In the data rows, 128 means zero.
Here are some points, each followed by its number:
[161 119 139  84 213  91 146 117 121 114 106 127 221 136 167 159  70 110
 194 163 142 132 105 178 115 122 107 195 143 154 113 115] 0
[ 74 110  61 142 120  72 120 117 189  72 138 152  82 136 126 141 132 159
 115 113 156 163  83  98 136 111 133 114 105 115 180 126] 1
[228  95  88 192  63 203 124 192 152  96 151 194  96 103  98 166 148 152
 169 189 106 119 158 115  66 158 105 152 102 107  91 173] 2
[154 104  79 147  80 147 125 119  96 136 102 146  79 106 167 156 141 157
 171 186  63 129 118 108 124 122  65 121 111 147  89 164] 3
[141 216 226 130 212 239 216 127  10 228 122 105 198  44  88  99 127 113
 126 152   0  26 163 177 115 187 124 102  97 162  61 198] 4
[117  48 170  89 100 136  73  98 123 130 100 120 129 185 126 109 152  99
 113 106 181 163 146 110 171 124 149 134 152 116 135 124] 5
[118 148 170 180 155 134 158  76  60 172  79 120  69 130 196 177 168 193
  58  99  44 155 136 110 129 155 133 107 102 141 142 134] 6
[186 180 131 161  33 225 163 193  77 197 132 119  62  65  81  95 144 151
  88 112  43 102 166 119  95 193 124  73 132 130  93 146] 7
[108 107 223 136  89  94 111  68  87 219  96  80  89 185 199 119 215 133
  19   5 121 182 218  72 172 130 180 101 163 133 159  51] 8
[ 42  85  89  48 186  54 136  72  95 103  72 128 200 151 125 139  69  99
 216 168 109  51  84 157 144  93  84 130 148 164 110 182] 9
[ 95  74 118  94  52 142 114  98 116 161 133 113 103 143 143 114 188 113
 114  73 117 138 172  66 151 106 145 105 136 123 134 128] 10
[141  97  52 143  78 132 108 145 191  56 166 184 102 118  91 155 131 123
 173 168 140 129 115 110 105  96  95 141  96 105 126 159] 11
[118 118 135  84  68 186  97  98 116  85 171 116 207 140  78 118 151  29
 164 120 126  50 212 103 118  42 117 126 128  56  73 126] 12
[ 95 195 178 110 167  48 113 100 141  69  76 126 165 130 105 142  56  98
 115 148 161 100 106 180 161  96  82 157 156 118  93 131] 13
[ 25 212 208 134 221  56 117  55 124  84 117  69 182 160 139 113 127  92
  47  74 152  99 128 130 160  61 163 126 128  77 139  83] 14
[ 96 140  85 118 112  94 136 125 148 120 139 124 110 122 112 125 109 128
 118  88 139 132 118 117 128 116 134 111 139 129 152 114] 15
[209 118 119  71 103 180 173 170  68 230 126 117 122  87 131 107  93 137
 172 159  98 138 111 175 114 189 105 126 165 201 107 126] 16
[146 216  78 160 113 211 152 212 118 104 136 123 129  37  45  85  86 136
 120 168  84  59  77 141  77 153 119 105 115  97  86 188] 17
[ 71 139  90 103 233  64 180 106  92 121  97 135 170 137 119 154  53 145
 171 156 110  67  59 174 108 140 119 121 139 155 151 169] 18
[141  73 203 104  97 145 102  85 104 162 101 117 159 182 156 138 181  92
 102  67 131 134 219  98 147 116 157 141 150 117 102 114] 19
[162 122 103 104 150 121 178 153  99 175 116 119 131 116 137 132  91 143
 132  97 138 157  92 148  97 172 155 138 157 177 168 112] 20
[  4 144 105  34 197  50 132  65 119  55 125 104 255 152  95 136  66  27
 211 138 133   5 131 148 126  24 105 128 144  87  83 153] 21
[104  79 119  32 144 167  98 122  81 113 121 118 214 136  66  92  90  56
 241 232 144  47 106 177 162  97  71 130 143 141  62 189] 22
Which five points above are nearest to each new point? Their numbers follow each, smallest number first.
[173 144  86 108 155 138 167 180 121 139 145 136 157 107  91 120  65 122
 163 154 143 113  87 180  89 160 131 135 154 143 147 130] : 0 15 16 18 20
[241 192 187 181  76 246 143 197 100 169 141 123  75  81  73 106 135 134
  60 127 117 146 173 153  95 192 144 120 141 109 100 122] : 2 7 16 17 20
[147 223  87 162 113 209 153 229 126 102 151 119 140  43  30  77  82 129
 125 174 100  58  90 150  67 140 115 106 124  97  82 185] : 2 7 11 15 17
[148 102  55 147  87 137 113 150 199  58 170 180 113 115  96 151 121 118
 182 170 138 128 125 117 113 104  99 143  95 101 122 152] : 1 2 3 11 15
[ 83  75  38 154 152  57 105  91 172  44 124 165  78 158 175 182 120 177
 181 170 134 165  60 100 140  96  94 145  89 130 172 142] : 1 3 11 15 18
[241 141  65 150  84 202 158 210 142 117 169 164 116  85  84 140  92 137
 165 174 130 132 119 153  67 163 108 146 118 116 113 145] : 2 3 11 16 17
[203 115 185  89  79 188 111 169 104 219 132 103 128 101 146  68 139 118
 146 159 154 165 148 161 170 166 110 133 157 181  97 103] : 5 10 16 19 20
[153  67  65 149  26 160  77 173 227  82 151 157 119 118 132 110 187 130
 153 113 166 166 156  55 113  95 130 159 113  93 107 127] : 1 2 10 11 15
[115  75  89  49 121 162 119 141 114 130 127 134 174 127  98 105 114  88
 223 182 140  87 109 143 136 122 104 131 140 148 100 175] : 0 3 9 11 22
[111  56 162  87 102 140  85 114 121 126 106 120 122 178 126 105 159 105
 119 112 175 160 142 109 174 118 149 133 148 122 128 125] : 1 5 10 15 19
[115  47 158  93  99 136  73 109 134 119  99 124 128 185 129 112 155 104
 121 115 181 164 142 105 166 112 152 140 150 112 136 130] : 1 5 10 15 19
[104  65 118  38 143 161  85 129  84 114 120 133 208 137  65  88  91  54
 245 232 149  52 102 179 156 100  78 130 146 150  71 197] : 0 9 12 21 22
[103 152  90 112 111  91 139 128 144 124 144 123 119 119 122 117 112 124
 117 102 132 121 120 120 124 118 133 111 131 127 143 118] : 1 10 11 15 20
[111 139 168 181 171 124 161  64  58 165  93 112  64 136 193 173 172 185
  73 111  38 149 134 115 142 152 132 102 101 139 148 129] : 3 6 10 15 20
[ 16 135  95  34 190  52 129  55 116  51 123 114 255 160  85 136  63  25
 215 140 131   0 125 147 120  24  98 134 142  92  91 149] : 9 13 18 21 22
[139 122  44 122 143 193 172 207 117 149 141 152 125  48  81 100 101 160
 201 201  79  77  59 148  87 193 106 119  93 173 116 220] : 2 3 16 17 20
[ 57 169 144 130 228  84 154 102 104 114  87 124 157 109 120 146  87 140
 140 157  82  70  76 165 132 134 106 131 101 146 116 187] : 0 9 13 15 18
[108 141 165 173 160 123 159  68  61 160  88 118  75 136 188 177 165 183
  73 108  45 149 135 106 138 150 135 105 106 139 147 127] : 3 6 10 15 20
[ 99 255 255 125 172  96 151  40  35 180 102  54 181 148 150 134 125  80
  32  64  81  79 212 171 152  87 131  88 158 100  90  60] : 6 8 13 14 19
[140 103  56 140  86 134 113 144 190  63 160 178 118 121  94 152 124 124
 173 165 137 120 121 116 109 106  96 146 101 105 121 158] : 1 2 3 11 15
[169 106 133 208  52 136 130 140 125 183 119 158   0 136 151 151 180 209
  46  87 109 207 149  95 137 200 142  91 119 141 172 118] : 3 6 7 10 15
[ 99 113  71 118  93 118 108 116 157  62 130 162 135 126  85 145 116 106
 176 161 132  96 134 115 126  96 100 134 105 101 112 160] : 1 3 11 12 15
